Each row of this table is followed by its label. One hidden rule gives the labels. It looks at one to three of the table's principal directions, none of them among the few with the most spread.
 0.809 -0.664 -0.709 -0.548 -0.863  1.973  0.587  0.572 -0.090  0.206  1.033  1.761  0.018  0.402 -0.200  2.235 -1.383 -0.972  1.088 -0.182 -0.911  1.203 -1.361 -0.600 -0.071 -0.267  0.796  0.988 -1.420 -0.320 -1.131 -0.164 1
 0.184  1.118 -0.177  0.880  0.913 -0.925  1.903 -0.025  1.751 -0.139 -0.323 -0.615 -0.574 -0.835 -0.354 -0.091  0.342  0.701 -0.124  0.675  0.121 -0.282 -0.081 -0.698  0.169 -0.432  0.597 -1.357  2.110  1.141 -0.545 -0.073 1
-0.368  0.250 -0.240 -2.449 -1.289  2.079  2.525  0.372 -0.117 -0.140  0.011 -0.247  0.618  1.542  0.221  2.443  1.633 -1.515 -0.123 -0.109  0.768  1.402 -0.623 -1.428 -1.051 -0.675 -0.371 -0.230 -0.508 -0.046 -2.372 -0.517 2
-1.353  0.909  0.425  0.458  0.785  0.162 -1.477 -1.434 -1.031  1.577 -1.398 -0.955 -1.232  0.141  0.169 -0.616  0.964  0.320 -1.147  1.181  0.665  0.065  0.771 -0.042 -0.501 -0.054 -0.651  0.028 -0.572 -0.341  0.485  0.853 0
 1.123 -0.631  0.006  0.781  0.399 -0.153  0.885  0.216  0.328 -1.135  0.442  0.575 -0.148 -0.557 -0.625  0.223 -0.838  0.153  0.228 -0.506 -0.168  0.201 -1.096 -0.405  0.461  0.090  0.686  0.340  0.621  0.335 -0.084  0.084 1
-0.874 -0.195  0.069 -0.091 -0.608  0.865  0.008 -1.192 -0.597 -0.396 -0.307 -0.087 -0.574 -0.235 -0.355  0.509  1.066  0.631 -1.207 -0.013  0.059  0.025  0.004 -0.350 -0.163 -0.252  0.668  0.443  0.400 -0.022 -0.810  0.220 1
 0.590  0.226  0.078  0.042  0.297 -0.398  3.433  0.661  2.136 -1.900 -0.581  0.363  0.008 -0.918  0.398 -0.630  0.349  0.926 -1.134  0.104 -0.010  0.412 -0.871 -1.185 -0.678 -0.155 -0.468 -2.588  3.265  0.572 -0.827 -0.623 0
 0.855  0.089 -1.642 -1.160 -0.066  1.335 -1.521 -0.441 -0.358  0.126  1.786  1.188 -0.252  0.581  0.236  1.070  1.935  1.642 -1.399 -0.903 -1.305  0.121 -1.033 -0.230 -0.363 -1.669  3.064  3.360  0.989 -1.630 -1.259  2.497 3
 1.252 -0.816  0.074  0.036 -1.079  0.720 -1.204  0.787 -0.561 -0.106  1.412  0.790  0.535  0.855  0.050  0.603 -1.253 -0.822  1.364 -0.779 -0.844  0.039 -0.508  0.410  0.403  0.593 -0.136  1.764 -2.154 -0.442  0.404 -0.029 0
 0.632 -0.825  0.046  2.478  0.629  0.040 -1.872 -0.235 -1.282  0.440 -0.388  1.988 -0.401 -1.766 -0.630 -0.772 -4.349  0.206  2.466  0.564 -1.010 -0.110 -0.307  0.856  2.042  0.153  1.085  1.299 -1.364  0.034  2.159 -0.376 0
-0.302  1.429 -1.214  0.076  0.908 -0.262 -1.981 -0.430 -0.248  1.895  1.398 -0.814 -0.668  0.256 -0.743  0.791  0.267  0.220  0.413  0.240 -0.165 -1.017  0.628  0.612  0.430 -0.690  1.602  2.214 -1.506  0.122  0.144  1.182 3
-1.327  1.253  0.395 -0.808 -0.058 -2.582  0.792  0.827  1.193  0.523 -1.248 -1.710  0.810  0.377  1.151 -1.344  1.686  0.432 -0.502  0.517  0.782 -0.531  2.022  0.337 -0.269 -0.124 -2.419 -3.213  1.085  0.712  0.142 -1.234 2
 1.573 -1.264  0.836  2.387  0.225  1.690 -0.834 -1.086 -1.579 -1.408 -1.123  1.393 -1.422 -1.038 -0.148 -0.494 -2.074  0.714  0.165 -0.117 -0.641  1.089 -1.388 -0.927  0.821  0.665  0.128  1.851 -0.328 -0.597  1.035  0.536 2
-2.805  1.693  0.413 -0.468  0.354 -0.963  1.192 -1.147  0.328  0.295 -2.122 -1.923 -0.781 -0.338 -0.264 -0.489  2.301  1.075 -1.543  1.444  1.345  0.127  1.506 -0.783 -0.334 -0.543 -1.804 -2.667  1.639  0.703 -0.229 -0.928 1
 0.362 -0.969  0.338  0.518 -0.572  0.526  1.771  0.532  0.278 -0.587 -0.609  2.008  0.963 -1.107 -0.055 -0.055 -2.419 -0.571  1.943  0.473 -0.498  0.453 -0.962 -0.115  0.905 -0.382  1.246 -1.043  1.230  0.340 -0.012 -1.199 0
 0.732  0.846 -1.442 -0.731  0.211  1.127  0.344 -0.128  0.341  0.553  1.924 -0.189 -0.518  0.862 -0.710  2.027  1.257  0.212 -0.404 -0.182 -0.317  0.090 -0.627 -0.503 -0.273 -1.074  1.794  2.316 -0.423 -0.009 -1.469  1.561 2
-0.770 -0.539  1.244 -1.173 -0.662 -1.348  2.650  1.399  1.062 -2.920 -1.898  0.421  1.917 -1.222  1.204 -2.967  0.706  1.239 -0.990 -0.490  0.377 -0.276  0.310  0.108 -0.536  0.098 -2.372 -4.451  4.075 -0.401  0.819 -2.078 2
 0.538  0.205  0.973  1.378  0.385 -0.061  2.281  0.142  0.564 -0.488 -1.338 -0.544 -0.682 -0.499 -0.148 -0.003 -1.017 -0.588  0.377  0.708  0.662  0.640 -0.260 -0.980  0.034  0.706 -1.749 -1.901 -0.046  1.250 -0.069 -0.933 2
 0.127 -0.499  0.708  1.193  0.483  0.545 -0.421 -1.032 -1.182  1.030 -0.221 -0.225 -0.467 -0.233 -0.703  0.211 -0.406 -0.953 -0.004  0.327  0.591 -0.532 -0.398  0.479  0.030  0.202  1.324  0.925 -1.085  0.432 -0.178  1.094 0
 0.421 -0.591  0.861  0.700  0.211  0.188  0.240 -0.374 -0.824 -0.723 -0.657 -1.247 -0.189  0.592 -0.598  0.156 -1.067 -1.693  1.309 -0.019  1.221  0.821  0.225 -0.527  0.614  1.438 -1.662  0.491 -1.713  0.676  0.952 -0.912 0
-0.515 -0.836  1.094 -0.629 -1.154 -0.248  0.977 -0.368  0.139 -0.932 -1.514 -0.741  0.383  0.654  1.603 -1.233  2.211  0.272 -2.352 -0.143  0.559  0.352  0.943 -0.052 -1.299  0.687 -2.070 -2.123  1.239 -0.128 -0.743 -0.223 1
 0.242  0.005 -0.489 -1.302 -0.818  0.838  1.861  0.363  1.371 -1.515  0.913  0.433 -0.339  1.030 -0.367  1.872  0.976 -0.076 -0.481 -0.419 -0.227  1.668 -1.559 -2.074 -0.578 -0.043 -0.422 -0.076  0.903 -0.131 -1.584 -0.639 0
 2.028  0.734 -0.217  0.786  1.275 -0.632 -2.036  0.438  0.421  1.704  1.248 -1.406 -0.336  0.827  0.265  0.333  1.024 -0.622  0.629 -0.744 -0.234 -0.994  0.063  0.557 -0.151  0.301  1.277  2.028 -0.941 -0.072  0.048  2.008 1
 1.080 -0.941 -0.219 -1.101 -0.768  2.025 -1.050  0.346 -0.343  0.471  1.275  1.138  0.234  1.023  0.465  1.274  1.076 -0.596 -0.565 -0.966 -0.992  0.438 -1.303  0.136 -1.296 -0.027  1.100  1.493 -0.519 -1.546 -1.104  1.503 1
 0.741 -0.633 -0.922 -1.319 -0.663  1.962 -0.045  0.373 -0.517 -0.106  1.586  2.171  0.230  0.512 -0.374  2.042  0.150  0.030 -0.040 -0.788 -1.034  0.865 -2.214 -0.684 -0.329 -1.259  2.312  2.096 -0.083 -1.267 -1.514  1.070 2
-0.588 -0.081 -0.630 -1.335 -1.312 -1.529  3.738  0.671  2.275 -2.113  0.124 -0.516  1.199 -0.257  0.474  0.331  1.281  0.557 -0.880 -0.566  0.305 -0.167  0.839 -0.537  0.040 -0.428 -0.033 -2.562  2.653  1.673 -2.022 -1.931 3
 0.660  0.720 -0.693 -0.142  0.682 -0.289 -1.659  0.298 -0.041  1.112  1.693 -0.127  0.380  0.414 -0.369 -0.133  0.563  0.324  0.490 -0.242 -0.472 -1.206 -0.119  0.949  0.239 -0.781  1.951  2.146 -0.106 -0.581  0.452  1.677 0
 0.383 -0.471 -0.305 -1.319 -0.799 -0.144 -1.365  1.246 -0.515  2.104  2.430 -0.240  1.372  1.912 -0.611  2.378 -0.423 -2.982  2.226 -0.952  0.129 -0.592 -0.258  1.129  0.108  0.229  1.005  1.656 -3.804  0.258 -0.835  0.050 1
 0.064  0.634  0.310  0.134  0.388 -2.464 -0.361  1.680  1.334  0.683  1.026 -0.799  1.111  0.105 -0.225 -1.017 -0.854 -0.745  1.531 -0.146  0.076 -1.533  0.684  1.281  0.332  0.692 -1.002 -1.486 -0.571  0.720  1.259 -0.946 0
 1.137  0.077 -0.832  1.340  1.265 -0.441 -0.632  0.018 -0.344  0.325  0.872  0.511 -0.463 -0.604 -0.737 -0.052 -1.798  0.513  0.839  0.151 -0.356 -0.265 -0.239  0.484  1.101 -0.411  1.131  1.753 -0.812  0.322  0.889  0.914 3
-0.852  0.390  0.515 -0.342  0.158 -1.834  0.899  0.762  0.720  0.735  0.097 -0.931  0.785  0.228 -0.024 -0.902  0.697 -0.316 -0.632  0.394  0.770 -1.092  0.840  1.092 -0.609  0.129 -1.358 -2.369  0.002  0.762  0.090 -0.259 2
-0.093  1.384 -0.613  0.374  0.805  0.931 -0.788 -0.836 -0.352  0.143  0.086 -1.316 -1.611 -0.037 -1.258  1.868  0.161 -0.066  0.959 -0.042  0.300  0.573 -0.129 -1.483  0.752 -0.006  0.324  1.979 -1.142  0.317 -0.054 -0.190 2
-0.210  0.474 -0.742 -0.701  0.887  0.720  0.834 -0.762  0.389 -0.528  0.769 -0.270 -1.151  0.134 -1.125  1.446  1.762  0.518 -1.811 -0.294  0.402  0.554 -1.393 -1.306 -0.868 -0.592  1.128  0.829  1.006 -0.216 -1.371  1.153 3
-1.486  1.734 -0.303 -1.369  0.890 -1.151  1.719 -0.459  1.469  0.031 -0.493 -2.343 -0.661  0.621 -0.520  0.982  3.292  0.152 -1.559  0.261  1.497  0.334  0.307 -1.551 -0.892 -0.508 -0.490 -1.609  1.813  0.771 -1.553 -0.261 3
 0.726  0.068  0.242  0.622  0.324  1.942 -1.541 -0.473 -0.859 -0.561 -0.765  1.382 -1.162 -0.787  0.569 -0.593 -0.328  1.311 -0.687 -0.214 -1.068  0.610 -1.349 -0.889 -0.435 -0.080  0.361  1.264  0.680 -1.796  0.665  0.948 3
-0.124  0.596  0.208  1.366  1.566  1.265 -1.377 -1.559 -1.330  1.163 -1.462  0.293 -1.709 -1.103 -0.435  0.106 -0.082  0.658 -0.293  0.760  0.030  0.387 -0.831 -0.724  0.130 -0.660  1.633  1.271  0.405 -0.666  0.262  1.472 2
-1.055  0.259 -0.042 -1.099 -1.176  1.060 -1.852 -0.611 -0.322 -0.105 -0.358 -0.781 -0.399  0.762  0.546  0.669  1.407 -0.008 -0.109 -0.442 -0.298  0.578  0.904 -0.545 -0.336  0.706 -1.023  0.604 -0.611 -0.875 -0.010 -0.826 1
-0.702 -0.425  1.520  0.873 -0.152 -1.121  0.428  0.417 -0.571  0.002 -1.471  0.536  0.971 -1.129 -0.180 -1.303 -1.697 -0.586  1.571  0.387  0.463 -0.629 -0.156  0.489  0.985  0.057 -0.137 -1.864  0.418  0.546  0.970 -1.443 3
-0.407 -1.093 -0.414 -1.139 -1.751 -0.943  4.673  1.231  2.252 -2.191  0.015  2.455  1.405 -0.691  0.462  0.224 -0.272  1.176 -0.952  0.176 -0.748  0.905 -1.007 -0.763 -0.086 -1.270  0.116 -3.587  3.515  0.877 -2.134 -1.758 1
-0.552  0.770 -0.285  0.706  0.882  0.228 -1.831 -1.055 -1.559  2.159 -0.301 -1.468 -0.438  0.389  0.334 -1.207 -0.229 -0.260 -0.372  1.236  0.728 -1.035  2.368  1.831 -0.131  0.242 -0.736  1.225 -2.544  0.135  1.420  1.383 3
 0.674 -0.228 -0.305 -1.029 -0.513  0.614  0.774  0.471  0.256 -0.849  0.626  0.332  0.496  0.367  0.184  0.958  0.849 -0.153 -0.128 -1.002 -0.170  0.275 -0.903 -0.667 -0.269 -0.414  0.980  0.619  0.631 -0.302 -1.205  0.093 3
 1.815 -0.456  0.078  1.207  0.182 -1.329  0.642  0.704  0.471  0.115  0.905  0.156  0.635 -0.242  0.123 -0.211 -0.517 -0.002  0.466 -0.595 -0.287 -1.103 -0.312  0.740  0.681 -0.366  1.690  0.562  0.191  1.025 -0.573  0.888 2
-0.248 -0.213  0.576 -1.359 -1.770  0.497  2.920  1.682  0.840  0.392  0.221  1.034  1.491  0.694  0.282  1.610 -0.861 -2.109  1.397  0.202  0.085  0.442 -1.061 -0.511 -0.530 -0.268 -0.451 -2.347 -0.762  0.780 -1.854 -1.774 3
 0.617 -0.321  0.335  0.919 -0.920  1.722  0.125 -0.559 -0.639 -0.334 -0.471  1.072 -0.882  0.331  0.458  0.259 -1.379  0.052  0.118  0.692 -0.621  1.206 -0.658 -0.969  0.116  0.339 -0.713  0.932 -1.118 -0.229  0.010 -0.038 0
-0.554  0.952 -0.116  0.682  0.375 -1.251  0.159 -0.077  0.190  1.185 -0.119 -1.250 -0.297  0.408 -0.095 -0.609  0.091  0.392 -0.197  1.259  0.432 -0.416  1.758  0.828  0.240 -0.017 -1.835 -0.846 -1.045  0.963  0.690  0.135 1
 0.448  0.146 -0.006  0.700  1.648 -1.450  0.062  0.277  0.540 -0.046  0.386 -0.747  0.089 -1.328 -1.270  0.401 -0.567 -0.781  1.203 -1.038  0.637 -1.209 -0.735  0.104  0.743  0.075  2.319  0.072  0.696  0.975 -0.062 -0.190 3
-1.941  0.224  1.358  1.383  0.660  0.210  0.015 -1.378 -1.160 -1.369 -3.519 -0.075 -1.246 -1.884 -0.474 -1.765 -1.452  1.051  0.245  1.295  0.795  1.154  0.449 -1.165  0.920  0.637 -2.553 -2.015  1.177 -0.152  2.276 -2.059 1
 0.061 -0.002 -0.163 -1.642 -1.403 -0.154 -0.068  0.710  0.676 -0.392 -0.114 -1.017  0.504  1.690  1.621  0.777  1.432 -0.769 -0.116 -0.847  0.025  0.934  1.054 -0.722 -0.628  0.772 -2.021 -0.516 -0.834 -0.111 -0.944 -1.227 3
-1.507 -0.158  1.804  1.664  0.255 -1.929 -0.605 -0.586 -1.044  0.150 -2.866 -1.761  0.310 -1.353  0.020 -1.820 -1.907 -1.246  1.938  0.491  1.523 -0.864  2.169  0.765  1.516  1.488 -1.738 -2.149 -1.011  1.579  1.940 -2.628 3
 0.156 -0.265 -0.654  0.798  1.427  1.565 -2.265 -1.589 -1.233  0.636 -0.635  0.809 -1.435 -0.847 -0.291  0.191 -0.584  0.469 -0.093  0.212 -0.399  0.749 -0.554 -0.296  0.196 -0.201  1.989  2.259  0.199 -1.211  0.664  1.385 0
-0.654  2.073 -0.802 -0.657  0.517 -1.881 -1.176  0.135  1.519  1.602  0.896 -2.046 -0.292  1.159  0.388 -0.084  2.384  0.625 -0.603  0.356  0.073 -0.922  1.496  0.195 -0.351 -0.341 -0.243  0.016  0.201  0.322 -0.230  0.606 0
 0.524  0.359 -0.213  0.753 -0.323  1.114 -2.059  0.463 -1.212  1.296  0.149  1.270 -0.118 -0.330 -0.120  0.723 -2.135 -0.003  2.545  0.266 -1.275  0.144 -0.175  0.288  1.285 -0.520  0.540  1.740 -1.982 -0.675  1.018 -0.176 2
 2.010 -1.465 -0.898 -1.411 -1.269  2.450 -0.620  0.340 -0.124 -1.313  2.243  1.550 -0.142  1.024  0.375  2.393  1.278 -0.062 -1.269 -2.383 -1.393  0.855 -2.324 -0.946 -1.154 -0.042  2.014  2.957 -0.405 -1.517 -2.247  1.436 3
 0.229  0.337 -0.131  0.566  1.374 -1.334  0.095 -0.263  0.151 -0.091  0.571 -0.720  0.691 -0.721 -1.197 -0.801 -0.054 -0.027  1.162 -0.101  0.697 -1.400 -0.090  0.634  1.205 -0.645  2.669  1.056  1.642  0.648  0.689  0.627 0
-2.076  0.400  0.542  0.440  0.277 -2.083  1.731 -0.262  0.419  0.316 -1.139 -0.334  0.288 -1.107 -0.344 -1.566 -0.309  0.611 -1.079  1.327  0.973 -1.045  1.059  0.863  0.035 -0.376 -0.900 -3.210  0.987  1.369  0.210 -0.938 3
-0.285 -0.279  0.066  0.182 -0.106  1.070  0.922 -0.311 -0.858 -1.008 -1.192  1.225 -0.504 -0.677 -0.333  0.510 -1.309  0.429  0.439  0.385 -0.022  1.507 -0.887 -1.289  0.661 -0.468 -0.463 -0.093  0.199 -0.238  0.094 -0.906 2
 0.965 -0.540 -0.904  0.087  0.211 -0.388 -1.789  0.238 -0.358  0.300  1.887 -0.051  0.635  0.060 -0.427 -0.079  0.096  0.395  0.410 -0.925 -0.688 -1.233  0.639  1.719  0.608 -0.194  1.599  2.209 -0.580 -0.274  0.610  1.289 1
 0.451 -1.876  1.623  1.975 -0.115 -2.144  2.703 -0.229  0.306 -3.565 -1.949 -0.150  0.706 -1.933 -0.238 -2.234 -1.464  0.564  0.085 -0.592  0.940 -0.206  0.164 -0.206  1.540  0.999 -0.724 -2.340  2.706  1.778  0.781 -2.034 1
-0.008 -0.842  0.619  2.554  0.835  0.195 -1.819 -0.734 -1.832 -0.257 -0.240  1.249 -0.604 -2.117 -1.754 -0.871 -4.031 -0.031  2.070  0.215 -0.263 -0.788 -0.678  0.837  1.943  0.570  1.112  1.464 -1.518  0.196  2.459 -0.502 3
 0.303 -0.951  0.889 -0.075 -1.161 -0.344  3.219  0.598  0.948 -2.900 -0.828  0.469  0.750 -0.024  0.611 -1.228 -0.653  0.194 -0.574  0.017  0.354  0.890 -0.335 -0.928 -0.107  0.732 -2.292 -2.287  1.614  0.597  0.009 -1.731 0
-0.784  1.101 -1.149  0.898  1.194 -0.180 -3.175 -0.958 -1.421  3.107  0.709 -0.983 -1.365  0.468 -0.568  0.327 -0.803  0.110  0.088  1.218  0.016 -0.588  1.967  1.592  0.353 -0.038 -0.589  2.031 -3.912  0.105  1.324  1.407 2
 0.608 -0.431  0.035 -0.094 -0.751  0.495  0.836  0.614  0.026 -0.222 -0.160  0.958  0.471  0.086  0.366  0.848 -1.275 -0.779  1.387 -0.145 -0.346  0.729 -0.640 -0.623  0.522 -0.138  0.318 -0.007 -0.431  0.227 -0.587 -0.921 3
-0.771  0.977 -0.627  0.815  1.443 -0.245 -2.863 -1.166 -0.958  1.546  0.589 -0.521 -1.095 -0.067 -1.002 -0.744 -0.106  0.961 -0.164  0.927 -0.068 -0.706  0.715  0.923  0.463 -0.259  0.479  2.029 -0.994 -0.618  1.793  1.544 0
 1.365 -0.980 -1.097  0.616 -0.289  0.494 -1.573  0.257 -0.480  0.885  1.917  1.343  0.207 -0.272 -0.205  1.209 -1.817 -0.441  1.177 -0.854 -1.277 -0.714 -0.314  1.210  0.749 -0.180  2.662  2.546 -1.937  0.078 -0.384  0.852 3
Here are more rows. What is the label of each one?
 0.671  0.066 -0.579 -0.932  0.636 -1.018 -0.665  0.341  1.074 -0.812  1.120 -0.972  0.665  0.082  0.032 -0.134  1.851  0.133 -0.203 -1.621  0.044 -0.930 -0.064  0.149 -0.152  0.032  1.867  0.879  1.917 -0.309 -0.318  0.515: 0
-0.456  0.495 -0.386  0.673  0.699 -0.558 -1.206 -0.136 -0.512  1.397  0.785 -0.692 -0.312 -0.097 -1.285  0.705 -1.396 -0.871  1.561  0.409  0.327 -0.686  0.686  0.823  0.923  0.236  0.220  0.942 -2.335  0.777  0.871 -0.198: 1
-1.095  0.327  0.017  0.171 -0.098 -0.437 -1.335 -0.382 -1.511  2.074 -0.643 -0.639  0.472  0.280  0.703 -1.085 -0.875 -0.625  0.366  1.067  0.569 -0.934  2.222  1.825  0.271 -0.018 -0.789  0.038 -2.502  0.368  0.997  0.069: 3
-0.068  0.299 -0.212 -0.893 -0.345  0.290 -0.129  0.968 -0.485  1.278  0.647  0.160  0.478  0.766  0.279  0.589  0.123 -0.499 -0.126  0.054 -0.068 -0.192  0.250  0.786 -0.706 -0.365 -1.100 -0.301 -1.964 -0.292 -0.277  0.370: 2
 0.937 -1.229  1.450  0.150 -0.618  0.979 -0.421  0.236 -0.981 -1.234 -0.656  1.110  0.535  0.163  1.260 -2.305  0.083  0.448 -1.409 -0.437 -0.311 -0.021 -0.901  0.384 -1.090  0.681 -1.244 -0.177  0.621 -1.584  0.995  0.891: 3
 1.494 -1.143 -0.344 -1.850 -1.564 -0.034  2.209  1.931  1.311 -1.574  2.081 -0.128  1.252  1.761  0.256  2.009  0.703 -1.565 -0.095 -1.868 -0.011  0.671 -0.781 -0.487 -0.879  0.785 -1.291 -0.435 -1.186  0.529 -1.935 -0.891: 2
-0.772  0.346  0.136 -1.345 -0.196 -1.175  0.293  0.042  0.710 -0.473 -0.077 -1.916  0.508  0.803  0.890 -1.048  2.904  0.381 -2.249 -0.548  0.846 -0.743  1.453  0.506 -1.311  0.459 -1.582 -1.385  0.916  0.006 -0.364  0.135: 3
-1.014  1.124 -0.729 -0.990  0.214 -0.078 -2.139 -0.432 -0.702  3.114  1.072 -1.702 -0.148  1.844 -0.229  1.179  1.695 -0.994  0.015  0.662  0.511 -0.525  1.611  1.159 -0.489 -0.290 -0.155  1.416 -2.800 -0.080 -0.227  1.311: 1
 0.534 -2.393  0.070 -1.995 -2.468  0.217  1.747  1.878  0.372 -2.392  0.743  1.828  2.342  0.695  1.198 -0.061 -1.047 -0.927  0.222 -1.473 -0.537  0.776 -0.277  0.467 -0.424  0.739 -1.642 -1.497 -0.185 -0.383 -0.494 -1.997: 3
 1.035 -1.285  0.557 -0.252 -0.751  1.459  3.631  0.254  0.104 -1.855 -1.030  0.692  0.213  0.044  0.332  1.144 -0.440 -1.075 -0.231 -0.298  0.593  1.758 -1.279 -1.568 -0.459  0.238 -0.681 -1.213  0.580  0.618 -1.699 -0.864: 2
-0.948 -0.471 -0.205 -0.098  0.000  1.600  1.385 -0.476  0.093 -1.457 -0.753  1.861 -0.943 -1.702 -1.016  0.683 -0.462  1.400 -1.003  0.278 -0.632  1.192 -1.444 -1.073 -0.322 -0.516 -0.049 -1.368  1.941 -0.651 -0.323 -0.648: 1
 0.635 -0.263  0.787  1.003  1.006  3.342 -0.709 -0.959 -2.124 -0.155 -1.199  1.104 -1.468 -0.538 -0.685  0.144 -1.611 -0.481  0.364  0.576  0.126  1.432 -1.902 -1.105 -0.390  0.418 -0.391  1.579 -1.108 -1.515  1.237  0.916: 2
-0.639  0.074  0.195 -1.492 -1.388  0.647 -0.137  0.086 -0.306  0.210 -0.482  0.048  0.757  0.943  1.238  0.089  1.667  0.012 -0.516 -0.152 -0.134  0.273  0.408 -0.210 -0.592 -0.492 -0.190 -0.216  0.398 -0.741 -0.888 -0.140: 3
-0.643  0.354  0.783 -0.281  0.573  0.111  2.006  0.317 -0.032 -0.978 -1.731 -0.797  0.021 -1.038 -0.457  0.267 -0.155 -0.761  0.504 -0.174  1.232  0.411 -0.281 -1.004 -0.075  0.275 -1.179 -2.206  0.720  0.587 -0.105 -1.664: 2
-1.500  0.492  0.325  1.615  1.976 -3.343 -1.680 -0.489  0.159  2.678 -0.900 -1.355  0.630 -1.379 -0.355 -2.469 -1.231 -0.621  1.317  1.334  0.965 -2.425  2.424  2.782  1.023  0.256  1.105 -1.679  0.206  1.341  2.063 -0.059: 0
-0.254  1.154 -0.814  1.591  1.795 -0.664 -2.896 -1.370 -1.616  1.720  1.240 -1.417 -1.293  0.198 -1.847 -0.067 -1.022  0.239  0.794  0.822  0.581 -1.055  0.990  1.022  1.466 -0.131  0.808  3.592 -2.947  0.481  1.926  1.595: 3
 1.842 -0.713 -0.482 -1.330 -0.332  1.266  0.716  0.805  1.181 -2.196  1.800  0.773  0.082  0.711 -0.058  1.189  1.695  0.348 -1.067 -1.921 -0.824  0.779 -2.345 -1.374 -1.105  0.096  0.969  1.264  1.809 -1.261 -1.303  0.878: 1
-0.037  0.227 -0.274 -0.582 -0.169 -1.973  3.423  1.508  2.667 -0.795  0.397 -1.004  0.740  0.070 -0.129  0.623  0.167 -0.663  0.142 -0.047  0.550  0.067  0.679 -0.191 -0.294  0.483 -1.866 -3.478  0.841  1.903 -1.037 -1.909: 1
 0.000  0.149  0.349  1.583  0.006 -0.477 -2.391 -0.652 -1.015  0.759 -0.528 -0.224 -0.338 -0.254  0.506 -1.642 -1.247  0.625  0.700  0.631 -0.434 -0.730  1.399  1.039  0.998  0.465 -0.425  1.145 -1.229 -0.072  1.861  0.219: 0
 0.148  0.256 -0.555  1.067 -0.076 -1.327 -1.869  0.159  0.014  1.933  1.670 -0.321  0.238  0.246 -0.666  0.450 -1.694 -0.820  1.998  0.278 -0.472 -1.453  0.999  1.541  1.343  0.161  1.333  1.565 -2.554  1.124  0.578  0.054: 0
-0.059 -0.824  0.145 -0.785 -0.982  3.279 -1.356 -0.934 -1.939 -0.001 -0.671  1.855 -0.350  0.622  0.749  0.332  0.057  0.115 -0.491  0.221 -0.708  1.580 -1.086 -0.708 -0.676 -0.351  0.331  1.914 -0.445 -2.220 -0.027  0.916: 0
-0.089  0.556 -0.532  0.694  2.086  0.586  0.106 -2.023 -0.665  0.194 -0.250 -0.917 -2.003 -0.137 -1.170  0.555  1.600  0.842 -2.242  0.536  1.029  0.552 -0.753 -1.017 -0.480 -0.629  1.330  1.696  0.745 -0.020 -0.610  2.338: 3
 0.963 -1.178  0.816  0.564 -0.269  2.051  1.695 -0.390 -0.765 -2.274 -1.450  0.816 -1.010 -0.382  0.216  0.215 -0.486  0.311 -1.200 -0.275  0.121  1.958 -1.308 -1.629 -0.605  0.743 -2.000 -0.476  0.243 -0.480 -0.221 -0.285: 2
-0.393  1.332 -0.604  1.499  2.043 -0.035 -4.064 -1.319 -1.666  1.858 -0.602 -0.537 -1.216 -1.440 -0.468 -0.837 -1.035  0.836  1.206  0.301 -0.203 -1.221  0.893  0.794  1.321 -0.472  2.273  2.779 -0.855 -0.637  2.000  1.148: 3
-0.982  0.058 -0.267  0.028  0.076 -1.106 -0.737 -0.930 -0.511  0.610  0.193 -0.822  0.176  0.260 -0.783  0.471  0.198 -0.457  0.786  0.148  0.708 -0.415  0.685  0.214  1.164 -0.372  1.586  1.174 -0.368  0.834 -0.162 -0.197: 0
 1.569 -0.836  0.444  0.718  0.045 -1.071  1.022  0.768  1.005 -2.444 -0.601  0.506  0.657 -1.229  0.871 -1.450 -0.389  0.969  0.063 -1.336 -0.462 -0.277 -0.512 -0.389  0.561  0.296  0.549 -0.789  2.765  0.145  0.177 -0.690: 3
 0.685 -1.009  1.535  1.685 -0.809  0.427 -1.073 -0.105 -0.971  0.486 -0.341 -0.092 -0.565  0.591 -0.220  0.122 -1.209 -0.980  0.821  0.271 -0.193  0.406 -0.019  0.301  0.230  1.519 -2.173  0.056 -2.623  0.224  0.855 -0.204: 1
 0.891 -0.396  0.155  0.463  0.796  1.945 -2.816 -1.625 -1.601  0.051 -0.058 -0.714 -1.404 -0.046 -0.768  1.748  1.177 -0.702  0.343 -1.537  0.102  0.350 -1.326 -1.163  0.209  0.412  2.879  3.826 -0.499 -1.009 -0.544  1.413: 1
-1.397  0.078  0.137 -1.107 -1.188 -1.075 -1.813  0.588 -0.284  2.604  1.057 -0.336  1.447  1.478  1.031 -1.544  1.241 -0.086 -1.048  0.858 -0.285 -1.756  2.258  3.070 -1.145 -0.028 -1.520 -1.066 -1.728 -0.499  0.666  0.956: 1
-0.728 -0.768  0.747 -0.960 -1.899  0.892  2.592 -0.139  0.539 -2.722 -1.199  0.246  0.024  0.000  0.688  0.127  0.972  0.488 -1.712 -0.401  0.174  1.243 -0.334 -1.575 -0.834  0.583 -2.144 -2.181  1.441  0.121 -1.249 -1.838: 3
 1.516 -0.711  0.299  0.182  0.145  0.446 -0.617  0.520 -0.366 -0.322  0.333  1.056  0.362 -0.059  0.521 -0.275 -0.268 -0.063  0.112 -0.962 -0.549 -0.080 -1.384 -0.068 -0.159 -0.125  1.298  1.093  0.391 -0.886 -0.099  0.975: 3
